Each path below is one point turned by a fixed rotation once a step. After each direction that follows a path, write how fast that rotation turns it, in deg/step (0 if it stays still).
Each turn is a multiple of 5 degrees from 10 to 175, or 0.
Each row of a path follows its step; steps can be skipped.

step 0: [-10  24 -12  16  -7  -1 -10  -1 -22   2  11   6  -9   4  -5  -4 -10  18
  -8  -5   5  19   7  17  12  -2   3  -1  15  12  28   0   5  -8]
step 1: [  8  16 -11 -18 -13 -14   2  14  -7 -20   2   8  -2 -16  -7   4  -3  11
  13  -7 -10  -2  -9   2   8 -20 -10  -5 -28   4  -8 -16 -12   4]
step 2: [-16   0   0 -13  28  -7  13   9  11   5  -9 -19  15  -9 -17  -6  11  -7
 -10  -2  -8  17  15   7  -3  -7   8 -16   5 -10  -1 -15 -14 -12]
step 3: [-16  -8   5  16  -2  27   0  -1   3  -9 -18  15   8  -3  -7  10  -9   1
   4 -16 -15  15   1  -4  -2   1   9  12  -7   6  27  18 -18  -4]
step 4: [-15  12 -14   2 -12  -3   7  -7   8  -6  15   6  -4  17  -1   7  -4  -8
 -21  17   0  16 -23  -2  -7 -11  -8   1 -10  28   6 -17  -1  11]
step 5: [ -1 -13 -19  -1  -8 -12  10  16  -7 -23  13   4   1 -23   1   0  24   3
 -12  -7   4  12   9  -4  10  10  21   4   9  -1 -14 -14  -6   7]
step 6: [ -4  -6  -7  -2 -24   8  21  -6   8  23 -10 -11  -9 -11 -21 -14 -10  21
   0   4  -7   1  15  13   6  -6  17   3  -6  -4  13  -4  -4 -11]
step 7: [-10  -2   5   0   4   8   6   0   0 -13 -19   7  -7  15 -22  14   0  -5
  -9 -10 -22 -27   6 -19   7   2 -10   1 -16  15   1 -20   1   5]
step 8: [-15 -11   3  24   4  -8   6 -14   7 -13   5   2   7  -2 -28 -15   6 -15
   2   2  16  19  -9 -15  -7   0   5 -21   9   1  -7  -2   7  12]
step 9: [  9  -9 -14  22 -15  -5   9  -6 -17  22  -3  27  16   3  -2  16  10  13
   9  -4   1  13   8  15   0  11  11   9  -3  12  -4  -3  -1   1]
Speeds:
[  5  -5  -5  -7   0  -9  -3   0   0   7   0   1   3 -10   1  -2  -1   8
  -3   4  -3   0   3  -6   1   2  -1  -1  -3  -2  -1  -2  -5  -6] | 85
[  0  -4   0  -4  -4  -4   6  -3   0  -3   4   1  -2  -3   2   2   7  -7
  -1  -7  -1   0  -6  -3   0  -3 -11  -7   5  -6   1  -4   1  -3] | 115
[  5  -3  -2   6  -1   1  -7  -3   7 -10   0  -6  -3  -3   2   3   1   9
   1 -11  -1   0   1  -1  -2   4  -2  -2  -3   0  -2   2  -4   2] | 160
[ 2 -1 -6 -4 -9 -3  0 -4  1 -1 -7  5  2  8  0  0 -1  3  1 -2  1 -2 -5  4
 -7 -8  6 -3 -4 -5 -1  6  1 -2] | 135

step 0: [-25  15   7  -4  -9   5  -1 -10   2 -17  12   1   8  -6   3 -18   0  -3
 -18  19  -3   6  -3  -1  -3   3   2   4   5  12 -30   9   9 -22]
step 1: [-36   9 -20   4 -14  11   9  10   9  21   5  -4   7   5 -12   9   2  -6
  20   7  -6 -19   0  -2  -3   0  -5   0   0  -4 -17   9  -4   0]
step 2: [-12   2 -20  12  -2 -18  12  22 -17  10 -16   7  -3  11  11   4  21  16
  -9  -1  16  -1   6  -4 -14   1  -1   2  18  14  -6  -7  -5   3]
step 3: [-11   4   8 -10  15  -3  13  13  -2   1  11  30  12  -2  13 -18   2  11
   4   5  10  13 -12 -24  -7  -5   0   4  -6  14   6  10  16 -10]
step 4: [-17  19  -3   6   2   5   5  13  -8 -13  18 -15   7   4  -3  -4  -9  -6
  -4   0 -30   0  -8 -21   3  11 -13  -7  17   1  -4  16  18   3]
step 5: [ -2   6  -6  17  -8 -16  21   4  -6  12 -10 -11  10   4 -20  -1   1   2
  36   4  -1   4   6  -6 -11  16  -6  -3  21  -9   5   3  -7 -10]
step 6: [  9 -17 -14   0  15 -18  21   4 -28  -7  -1  13  -1  -3  10  -5  -2  14
   8  -2  17  14  -7  11  -2   1 -14 -12   5  -1 -22   6   8  -3]
step 7: [ -9 -10  -7  -5   6  -9  11   6   1 -11  30  -2 -13  -1   9 -11  -8   0
   6 -14   1   2  -7 -27   3  -4 -17 -16 -22  -9  16  11  -3  -4]
step 8: [  1   4   8  11 -13  -4  -8  10 -19 -17   7  -8  -9  11 -21  -3  -7   9
  -3  -8 -12   0  25 -16   7  18   3 -21   6  -7   4  -3   4 -18]
step 9: [  7  -7   6  24 -14  -3  13  -1   6  -5   5   2  17 -12 -10   2 -10  20
  19   6  10  10   7  14  -9 -10  14 -14  -3 -19 -13   4   7 -16]
Speeds:
[ -4  -5  -5  -2  -1  -1   4 -13   1   4  -2   0  -1   0  -1   5   2  -3
   4   4  -3   1  -2   8  -3   0  -7  -1   8  -4  -6   2  -5  -3] | 80
[-6  0  0  2 10  2  0  1 -3  1 -7 -4  4  4  3  2 -3 -1  2  2  1  6  3  1
 -2 -1 10 -9  3 -1  4 -8 -6 -3] | 110
[ 5 -2 -7 -4 -5 -1 -5  2 -2 -1  2 -2  2  1 -3  6  1 -1  2  2  8 -2  8  1
 -3  0  5 -1  9  4  8  8  2 -1] | 110

step 0: [ -8  -8  13   0  -8   3 -15  17  -8  -8   6   0  -8  30   4  -6   3   1
  10  -4  21   0 -23 -10  -7  -7 -27  -6 -10  12 -22 -17   6  10]
step 1: [ -5  14  17 -18   0  10   5  -7 -16   6  -6   5 -13  -4 -19   7   1  -7
   7  -5  -6  -2 -38  -6  -5   4  17  -4  18 -25   5   9 -10  13]
step 2: [-20  -7   2   4  -3  10  -7  -7   2   6  22 -27 -20  -6  10   5   6 -10
 -27  14  14  -8   3   6 -15   8  26  -3 -10   1 -10  -9  -8  -5]
step 3: [ -1   8   5 -12  -9 -14  22 -29   0  -8   3  -1  26  12  -7   6  20  -9
  -2  25  -7  -9  10  15   0  -2 -12   7  -1  -4 -21   5   7  15]
step 4: [ 14 -26 -10  -5  -3 -19  -8  -4 -35  -7  -1  19  -5  10   9   8  -3  24
 -21  14   2   0  -6   9  -4  -8   3 -13   2   5  16   6   2  -2]
step 5: [-27   1  11   8  -3  16   2   0 -12 -29 -23  11  10 -12 -25  -4 -12  -6
   0   0  21   2  10  -6  -1 -14  -1 -14 -10   0  -2   8  -6 -13]
step 6: [  0  -3 -30  -5  -1  10 -31  -1  -9   6  -4  11   5 -18   4  14   8 -14
  14 -16   1 -15  -8  17 -17   4   2  16  -3 -12 -16   5  10 -11]
step 7: [ 18   7   4  16 -21 -12   5   9   5 -21 -10 -11  -5   3  -5  14  31 -19
 -18 -15   6  -7 -10 -16  -5   1   3   5   3  19   3 -12  11  -3]
step 8: [  7 -16   2 -22  28  11   0  -4   1 -20  -8  -5 -17  15  -8 -10  15  -5
  24  11  -7 -16   4   3  -2   9  14  -5   5   6  16   6  15  15]
step 9: [  0 -18 -14 -14  -8  13  15   4   8 -12  14  -4  -4  18  -4  -6 -10  10
  -4  -4   6  20 -26  -9 -16  -5   5   0 -26   7 -25   3  -9   1]
Speeds:
[ 4  0  9 -2 -3  5 -3 -6 -2  2 -6 -6  3  3  1 -7  3  2 -1 -4 -3  2  0  3
 -7  4  4  5  0 -2  2 -8  2 -6] | 65
[-3  4  9 -7 -7  0 -2  1  5 -7  0  5 -1 -4 -7  6  0  2 -3 -2 -5  7  5 -1
  2  5 -3  1 -3  3 -2 -1  1  5] | 160
[-7 -7 -1 -1  7  9  1  2  7 -4  4  0  6 -2  2 -3 -6 -9 -1  5  0  1  4  2
 -5  6  0 -1 -3 -2  0 -3  2 -2] | 115
[  1  -4  -3  -2   4   3  -3  -6  -2  -1   0  -6   4 -10   1   3   4   5
   5  -1  -7   2  -4   3   4   3  -3  -8   3  -7   1   2   4   5] | 155
[-2 -6 -7  0 -5 -2 -7  6  0  1 -8  2  5 -2 -7 -6  4  0 -2 -3 -2 -5  5 -3
 -2  5 -6 -2  4  2  1  3 -4 -4] | 45
[-3  1  1 -3  6  0  1  3 -3 -5 -5  6  1  1 -2 -5 -6  9  0  2 -2 -5 -6 -6
  1  2  8 -5  3  2  0 -9  1  3] | 95

step 0: [-16 -19  10 -13  10   4  14  -5  -9 -18 -12  -2 -14  -2   2  13  15  -3
   2  42 -10  20   1   0  23   6  16   3   1  -8 -19   6  -6 -11]
step 1: [-11   9   4 -14  -2   9  21  15  14   4   3 -21  16 -10  11   7   8  13
   8 -23 -18  23  11   1   9  -5  -3  16  11  -6 -26  -9  -6  26]
step 2: [  6  -1  23 -18 -27   4   6   2 -11   1  -9  14 -15   0  15  -1   2 -36
  12  13 -12   8  -1   7  -6   6 -21  17 -19   3 -22  -5   1  -2]
step 3: [  6  26 -10 -11  12   8  -8  -2  -6 -11   1  -5  15  -1 -20  11 -14   9
  24  12 -19  24  21  -3  20  -2 -17   2 -15 -17 -13  -4   1  -9]
step 4: [ 11  -9  16 -19  -2   6   6  -6   5  18  -3  26  12 -14  -3 -17   9   2
  17 -14 -30   3 -14  11   6  -7 -21 -26   1  -1  -8   7  11  16]
step 5: [ 16  -3  16   1  -4  -6   0 -23  -5  -4 -17  -9 -10  16 -24 -25  -3  10
   5   3 -11   3   3 -11  15  24 -28  28  -1  -8   2  -2   8 -12]
step 6: [  0  -1  21  11  17  32   0   7  14   2  -3   6   1 -30 -27  -2  -5  20
  -4  12 -22  11 -13  21  -6  -8   3   4   6  -8   1  -1   7 -14]
step 7: [  2  18  12 -10 -37  12   1   5   3  -1 -11   2  11   0 -22 -24  17  -3
  -8 -17   1  -9 -19   1  25  -5  -1  19  10  -3  11   5 -14   9]
step 8: [ -8   4  10   7  -5   8 -13  -3 -22  16  -7  -1 -24 -16 -13   8 -15   0
  33   8  -5  -3 -13  -8  -8 -10   8  35   4  -7  15  13  10  -8]
step 9: [-12   5 -11 -21 -14  13  12  12  -5   3  22   8  29  -8 -18   6 -23   4
  -7   4  -5  -3 -10  15  22  14  12   4   7  -2  17  10  24  -1]
Speeds:
[-1  1 -5  2 -1  6  2  2 -8  1  1  0 -1  1  1 -8  9 -4 -3 -8  2 -2 -3  3
 -2  3 -7  0 -1  1 -2  2  0 11] | 130
[  2   2  -2   4  -6   4  -4  -3  -4   1  -4   3   2   3   0   4   8   3
   2  -4   4   1   1   2   4 -12   3  -2 -11  -3   0  -1   3  -5] | 85
[-2  2  1 -1 12  5 -1 -1 -3 -2 -2  5 -7  9 -6  4 -4 -2  1  4  5 -1  0  4
  0  4  3  6 -6  0 -1 -3  4  4] | 125
[ 0  5  3 -6  6 -5  0 -2  5  1 -1  4 -1  0  0 -6  4  2  5 -1  3  1 -2 -2
  6 -7  7 -3  4 -1  2 -2 -8 10] | 115

step 0: [  4  -9  -4   8   9 -22  25 -16  -4  -4 -26  -4  -6   8   8  16   7  -6
  23  15  -5  -7   7 -17 -18  -9  -5   6   8   5   5  -6  -8 -16]
step 1: [ 14 -20  -3  -6  25 -17   9  -5 -18 -25  -5   1  10  11  15   3   5  17
   2   2  15   3   9  -1  -5  14   8  18  -6  -5   3   1 -25   5]
step 2: [  3   7   3  14  19 -25   2 -15   4  -8   8  -4  -1  26  14  -2   3  16
 -12  -1  14  15 -13  -1  -3  11 -10   1   5  21  -1  -5  -2 -26]
step 3: [ -1  17  -5   0  16 -24  17  -4  -6 -15   6   4  -6  18  -3  14  -4   0
   8  26  -7  16   8 -25 -17  -3 -14 -12   0  -3   9  13  -8   0]
step 4: [ 13 -17  -9  16  11 -10  19  -4  -8  10   8  -2  10   7   8  17 -11  23
   3  13  11  -3  16   9 -19   8  -9  -6   6 -14  -6   0 -27  -5]
step 5: [ -3  -4   0  13   9 -15  18 -22  -3  -8 -10   8   6   7  23   7  22  10
  23   2  -2  -8   0  -3 -11   5  -5  10  19  11   4  -2  -4 -30]
step 6: [  2  -7 -12 -12  20 -25   4 -12  -8 -20  -7  12  12  23   5   2  12  10
  -3  13  -1  10  -7  -6 -19   7   8  15 -19   1  11  11 -13   6]
step 7: [ 13 -12  -5  13  12 -23  12  -4   7   3  24 -12   0  22  14  -5 -13  10
 -12   4  17  17 -10  -9 -11  -2  -3   0   0   6  -3  10 -14 -20]
step 8: [ -3  16   2  11  24 -20  12   4   5 -11  12   6   9   2   4  10   9   2
  21  13  -7  10  10 -18 -19  -3 -18  -4  22   1 -10   9  -9 -11]
step 9: [  2  -9 -16   5  14 -19   5 -16   0  11  -6  16  11   0   0  23  -3  29
   5  15   4   5   9   1 -26   3   5   4   3 -12   5 -15 -20   4]
Speeds:
[ 0  8 -3  5 -3  0 -1  5 -4 -1 -4 -1  1 -1 -1 -9  0 -2  4  0  2  0 -3  6
 -6  2 -7  2  8  9 -2  0  4 -6] | 130
[  2  10   3   0   3  -3  -7   0  -2   4   6  -1   1  -3  -4   0  -4   6
  -1   1   2   4   2  -5   0   0  -1 -11   8  -3   5  -3   0   2] | 70
[ -3   6   5   2   5  -2  -1   2  -3  -1   7   6  -2  -5   4   4   3   3
  -6   1 -10  -1  -2   5   2   0  -1   8  -2  -2  -1  -8   3  -4] | 110
[-6  2 -2 -1 -8 -3  3  3  5 -6  2  1 -8 -2  6 -5 -1 -3  4 -1 -4 -3  0 -9
  3  1  2 -3  2  0  5 -5 -6 -7] | 145
[ 1 -4  5 -6  3  1  2  5  0  5  4 -5 -4  3  2 -5  1 -5 -5  7 -3 -5 -2  0
 -9 -6 -8 -6 -4 -2  1  0  1 -2] | 90
